In the rows, zero is written as 128.
The rows of X fall into 4 groups, and each row is roughly a mix of its group's hidden directions.
X (102 x 10):
[[115 111 169 170 143 158 138 102 106 102]
 [123 131 114 138 140 147  68 117  83 111]
 [155 117  90  96 102 146 138 148 153 166]
 [121 116 115 112  91  87 155 160 150 160]
 [151 149 119 110 116 164 133 152 186 120]
 [135 108 114 142 149 113  67  95 117 106]
 [147 143  98 113 117 109 120 168 132 183]
 [167 147  87 105 105 125 141 151 161 149]
 [135 153  89 125 145 158  95 159 102 156]
 [ 94 100 157 127 133 121 137  68 129 112]
 [141 137  91 100 153 178 118 144 121 159]
 [157 141  76 118 115 135 108 154 160 156]
 [126 123 129 138 139 127  79  96  90  86]
 [105 131 181 120 122 165 151 119  89 130]
 [109 160 167 153 161 137 104 122 100  99]
 [113  84 114 122 111 130 135 137  85 175]
 [ 90 123 186 138 155 156 114 114 129 122]
 [171 110 125 117  73 126 109 126  96 121]
 [120 137 103 133 123 106 124 140 125 201]
 [104 115 171  96 122 109 170 129 103 151]
 [100 103 157 115 130 123 135  67 143 106]
 [125 160 132 165 152  92  93 149  99 138]
 [179 158  88 114 112 119 121 153 150 134]
 [168 128 123 141 126 177 128 113 178 132]
 [155 100 117 120  79 120 113 130  82 150]
 [105 103 175 122 116 142 167 106  96 119]
 [109 109 168 134 145 145 144  94 114  80]
 [133 137 120 168 129 101 116 144  67 144]
 [168 124 119 138  62 142 115 131 115 145]
 [171 168 121 113 134 106 104 151 137  90]
 [134 182 131 171 132 106 131 166 126 134]
 [150 155 102 111 133  85  83 149 112 117]
 [165  85 100 115 108 143 144 146 118 167]
 [120  84 152 104 129 166 150  91 150 127]
 [119 107 159 157 131 179 161 102 144 128]
 [103 107 166 140 141 122 145  91 116  81]
 [136 116 162 120 139 141 181 101 166 116]
 [130 140  89 112 116 127 128 177 130 177]
 [124 124 170 147 141 185 134 110 158 128]
 [157 126  90 120 101 140 125 158 130 180]
 [117  90 143 170 133 153 147  88 110 110]
 [ 93  82 148 122 127 120 137  78 107 129]
 [162 169 108 104 139  88 101 152 139 129]
 [141 125 156 127 120 147 128 103 140  59]
 [100 139 174 146 147 121 123 135  80 102]
 [104 139 108 108 183 109 133 163 134 155]
 [111 165 146 156 165 102  94 127 120 100]
 [160 112 104 146 155  83 106 155 109 149]
 [118 129 152 104 161 122 130 103 154  71]
 [101 162 165 103 124 130 158 170 128 145]
 [172 153  83 117 104 103 138 157 126 130]
 [150 129  87  96 108 127 132 152 161 168]
 [119 105 152  93 126 118 127  75 150  96]
 [138 123 142  82 120 118 119  88 171 101]
 [154 170 117 140 148  86 102 152 104 115]
 [157 158  97 118 123 138 122 182 150 152]
 [100 110 174 133 142  93 152 109  99 109]
 [159 165 109 122 143  76 147 131 133 100]
 [118 167 113 126 176 127 133 164 165 135]
 [124 185 136 113 131 172 104 150 133 145]
 [155 105 105 119  96 146 143 151 111 180]
 [161 125  91 101 111 150 128 156 146 170]
 [117 116  97 110  95 113 126 170 131 176]
 [ 92 136 153 137 173 123 140  97 151  95]
 [159 159 101 103 140  94 104 167 127 141]
 [156 146  82 107 129 143 106 150 170 144]
 [124  95 128 152 151 131  83  83 121 106]
 [109 134 131  94  78 144 165 127 141 161]
 [133 111 115  88 145  79 109 134  88 137]
 [127 156 110 114 138  71 115 158 144 158]
 [128 173 102 144 145  95  87 144 153 126]
 [127  85 142  93 127 154 161  97 157 130]
 [101 153 169 146 162 125 113 111 114  87]
 [137 181 110 148 132 103 115 139 156 167]
 [114  95 147 148 128 175 159  96 153 137]
 [ 75  95 136 122 150 150 157 110 144 151]
 [105 109 113 123  83 100 123 165 130 167]
 [134 184 132 174 148 130 113 156 112 129]
 [120 107 131 109  97 168 145 108 177 147]
 [ 89 124 158 155 142 122 140  72 138 118]
 [138 128  79  98 122  81  94 135 129 138]
 [137 133 137 116 111 171 140 120 189 106]
 [ 80 110 173 144 150 131 123 110  97 114]
 [127 175 140 172 143 152 128 164 126 151]
 [ 93 148 135  88 117 101 154 166 121 154]
 [118  86 161 112 117 141 166  98 161 125]
 [142 122 116 125  96 129 139 157 100 189]
 [117  91 161 142 138 140 147  92 108  85]
 [119 169 141 106 125  94 134 176  97 127]
 [117 149 105 144 112 128 107 181 115 172]
 [120  80 128  86 108 137 159 116 157 148]
 [117 123 168 161 140 143 107  91 112  88]
 [154 133 126 144 153 126  64 110 123  99]
 [131 131 141 128 154 198 144 128 143 153]
 [118 142 100 142 120 127  73 156  89 143]
 [148 111  84 115 132 111  77 105 153 133]
 [148 151  85 130 148 105  91 147 165 128]
 [145 158  96  95 117  85 111 164 124 137]
 [125 147 105 128 118 140 134 180 134 182]
 [110 119 171 165 134 154 162 116  98 108]
 [104  95 163 108 132 117 167  96 129  98]
 [140 169  90 131 135 124 115 176 116 158]]

In each list below, two rows fit none of the groups, and each other row fits one group, some only roughly. Which are they? Name them in the order they come.
- Z_98: [133 152  79 117 125 115 100 169 108 156]
- Z_533: [154 116  97 107 122  94 131 162 131 176]
- Z_163: [106 133 153 125 166  99 126  86 133  87]
- Z_247: [151 119 111 114  79 158 136 144 156 165]
- Z_994: [142 169 117 147 130  70 117 143 112 106]
- Z_18: [114  98 162 154 130 163 149  88 110 112]
- Z_525: [109 110 172 164 150 158 125 100 111 106]
- Z_563: [ 87 137 147 105 145  88  96 144  95 127]
- Z_133: [140 141  88 126 136 178 124 143 172 145]
- Z_472: [128 171 139 154 161 148  81 130 123 105]
 -> Z_18; Z_133
- Z_442: [156  90  95 162 114 145 149  91 134 120]
- Z_69: [105  68 147 107 101 130 129  96 136 122]
- Z_547: [166 125 103 130 109 172 148 160 111 157]
- Z_935: [135 108 148 146 117 166 153  92 138  81]
- Z_129: [126 141 157 140 119 144 131  85 167  83]
- Z_970: [119 130 136 127 124 192 130 103 150  90]
- Z_872: [ 94 104 156 139 139 163 156  98 149 100]
- Z_180: [126 147 166 172 146 130 116 102 115  86]
- Z_210: [143 118 110 113  90 160 149 149 120 179]
- Z_378: [139 109 129 151 111 172 182 112 149 136]
- Z_268: [126 158 137 164 136 172  91 118 111  99]
- Z_641: [165 103  96 120 104 169 132 146 120 161]
- Z_212: [ 92 103 168 156 136 153 159 108 107 120]
 -> Z_547; Z_935
- Z_894: [ 86 109 156 142 163 126 143  93 115  98]
- Z_271: [150 148 144 143 155 107 131  92 119  74]
- Z_610: [118 111 145 113 128 180 157 139 156 167]
- Z_32: [143 114 117  95  94 159 153 145 125 176]
- Z_403: [136 162 129 123 132  85 110 158  84 104]
- Z_104: [129 110 145 133  94 164 166 113 174 132]
- Z_956: [139 160  98 121 131  97 101 168  89 135]
- Z_717: [ 89 113 147 151 174 126 144 122  94 103]
- Z_292: [114 143 153 151 169 122 131 115 121  69]
- Z_692: [163 135  90 157 116 164  95 147 121 145]
 -> Z_104; Z_956
- Z_573: [108 176 154 164 148 116  96 127 106 112]
- Z_168: [ 77 121 131 126 162 110 140 100 144 168]
- Z_466: [136 184 102 142 152 108 105 157 124 106]
- Z_695: [157 135  95 114 102 134 119 174 128 170]
- Z_620: [112 113 151 150 126 118  89  94  97  87]
- Z_366: [142 151 137 161 175 146 118 170 112 108]
- Z_452: [167 111 101 110 108 180 129 146 134 151]
- Z_443: [108 118 153 150 156 103 127  97 123  75]
- Z_826: [ 92  75 131 148 134 132 137  83 112 127]
- Z_922: [171 148  98 114  97 134 115 168 141 152]
- Z_499: [146 168 111  96 127  93  99 168 126 133]
 -> Z_466; Z_366
- Z_430: [101 100 168 161 145 157 135  96 112 112]
- Z_38: [152 147  91 101 127 111 112 173 134 164]
- Z_20: [168 164 128 136 143 115  84 142 108  96]
- Z_445: [179 135 106 101  86 132 110 158 130 135]
- Z_205: [112 107 148 107 152  90 122  85 106  97]
- Z_236: [ 96  97 166 144 143 165 165 112 127 131]
- Z_909: [157 170  99 103 120  98 115 169 131 134]
- Z_412: [144 124  98 107  87 142 143 149 133 180]
- Z_35: [147 106  83 122 130 108  87 104 141  94]
- Z_262: [149  88 100  97 105 114 158 138 142 162]
- Z_963: [147 147 101 125 108 155 131 170 161 166]
- Z_770: [165 171 111 112 109 135 149 170 148 138]
- Z_924: [138 153 113 126 123  81 120 158  80 108]
 -> Z_236; Z_35
- Z_897: [116  94 155 128 120  98 128 108 106  73]
- Z_923: [147 160 109 111 113 140 123 145 187 153]
- Z_980: [150 150  89 134 100 152 108 156 133 170]
- Z_502: [153 101 102 108  98 173 151 135 140 156]
- Z_68: [126 115 139 131  90 147 151 141  82 171]
- Z_707: [138  71 145 109  92 136 144  93 136 124]
- Z_182: [126 106 167 128 147 171 148  87 144 109]
- Z_979: [136 143  78 108 118 103 115 170 117 159]
- Z_428: [108  85 148 111  98 133 162 127 161 156]
- Z_698: [ 80 115 142 123 151  92 103 117  89 118]
 -> Z_897; Z_707
- Z_682: [132 104 138 158 115 122 123 125  59 111]
- Z_555: [152 138  96 125 125 114 116 181  97 160]
- Z_636: [151 152  72  95 143 120 112 154 113 141]
- Z_920: [113  85 126 111 105 110  95  93 105 100]
- Z_788: [ 93 127 155 167 160 143 143 111 115  89]
- Z_804: [116 106  87 100 111 101  85 129  98 131]
- Z_675: [139 139 103 137 148 114 119 185  86 144]
- Z_893: [106  86 156 133 127 137 137  87  97  97]
- Z_852: [176 161 110 123 133 135  84 139 157 118]
- Z_508: [132 137 159 148 150 123 126  85 123  73]
- Z_409: [145 183 114 151 163 136 102 142 104 115]
- Z_167: [ 93  88 153 155 142 146 138  87 111 118]
- Z_580: [ 93 150 178 152 128 147 127 115  90 118]
- Z_764: [108 142 126 138 146 121  76 145  77 140]
- Z_801: [109  97 164 131 118 134 181  97 147 122]
 -> Z_764; Z_801
- Z_160: [106 163 134 174 174 136 140 148 128 110]
- Z_761: [114  84 132 141 136 187 149 106 126 119]
- Z_582: [164 116  88  83 106 140 121 138 151 149]
- Z_371: [105  75 133  97 118 164 136 115 142 155]
- Z_394: [122  90 138 158  98 148 137 118  74 132]
- Z_142: [159 109  84 114  96 164 133 138 150 150]
- Z_4: [114 141 148 125 177 103 124 111 125  75]
- Z_479: [138  88 110  98  98 105 165 133 136 161]
- Z_46: [134 151 103 120 136 158 138 171 136 179]
- Z_42: [128 122 173 148 150 164 145  91 139  99]
- Z_693: [164 119  94 132 106 175 117 148 120 161]
- Z_745: [125 115 119 126 105 186 148 149 165 150]
 -> Z_761; Z_582
- Z_105: [142 155  93 131 125  79  97 136 101 103]
- Z_531: [127 135 164 141 146 172 171 127 159 145]
- Z_928: [ 93 148 149  98 141  86 102 153 101 125]
- Z_432: [110 141 170 126 174 133 119 112 123  82]
- Z_658: [112 107 155 150 107 171 148  94 103 106]
- Z_927: [120  84 153 122 113 110 183 108 131 142]
- Z_21: [168 121 103  94  85 135 118 153 132 156]
- Z_575: [120 123 154 161 153 148 118 101 112  74]
- Z_677: [122 159 130 122 180  79 113 128 123 105]
- Z_778: [137 177  96 122 130 139  92 152 161 143]
- Z_321: [ 96 110 173 115 137 174 124 105 124 105]
 -> Z_927; Z_321
- Z_332: [106  95 152 113 142 102 126  78 107 101]
- Z_890: [ 97 111 159 128 145 135 138  77 145  91]
- Z_715: [ 94 125 144 125 172  83 126  94 112 117]
- Z_779: [101 133 148 124 159  72 109 124  93 127]
- Z_143: [125  81 163 138 130 143 155 105  88 112]
- Z_19: [161 162  99 106 122 119 112 167 155 154]
- Z_905: [139 120 116  88 141  64 126 153 124 126]
- Z_969: [109 119 155 131 158 112 128  92 114  73]
- Z_541: [135 146 107 105  93 176 134 142 146 166]
- Z_416: [145 167 112 129 148 153 154 165 149 164]
- Z_63: [174 142 100  98  96 130 114 161 143 148]
- Z_794: [156 122 121 137 113 175 160 119 176 143]
 -> Z_779; Z_905
- Z_37: [160 153 108 134 144 163  94 164 118 156]
- Z_871: [119 119 113 162 142  99  75 120  93 110]
- Z_128: [132 146 173 166 151 132 150 100 143  96]
- Z_56: [120 162 153 185 141 135 101 133 103 114]
- Z_836: [114 154 135 168 154  82  97 128 115 106]
- Z_454: [102 126 144 107 140 131 139  86 187 122]
- Z_344: [117 103  73  98 110  91 122 122 137 148]
- Z_57: [154 129  78 118 127 142 108 127 181 115]
- Z_413: [109  86 152 160 142 155 127  82 125 114]
- Z_82: [154 133  97  96 118  96 107 157 114 168]
- Z_132: [170 102 104 122  79 145 120 124 103 150]
- Z_593: [129  89 138  87 110 116 175 131 125 159]
- Z_517: [ 94 105 156 132 150 103 133  79 108 107]
 -> Z_871; Z_132
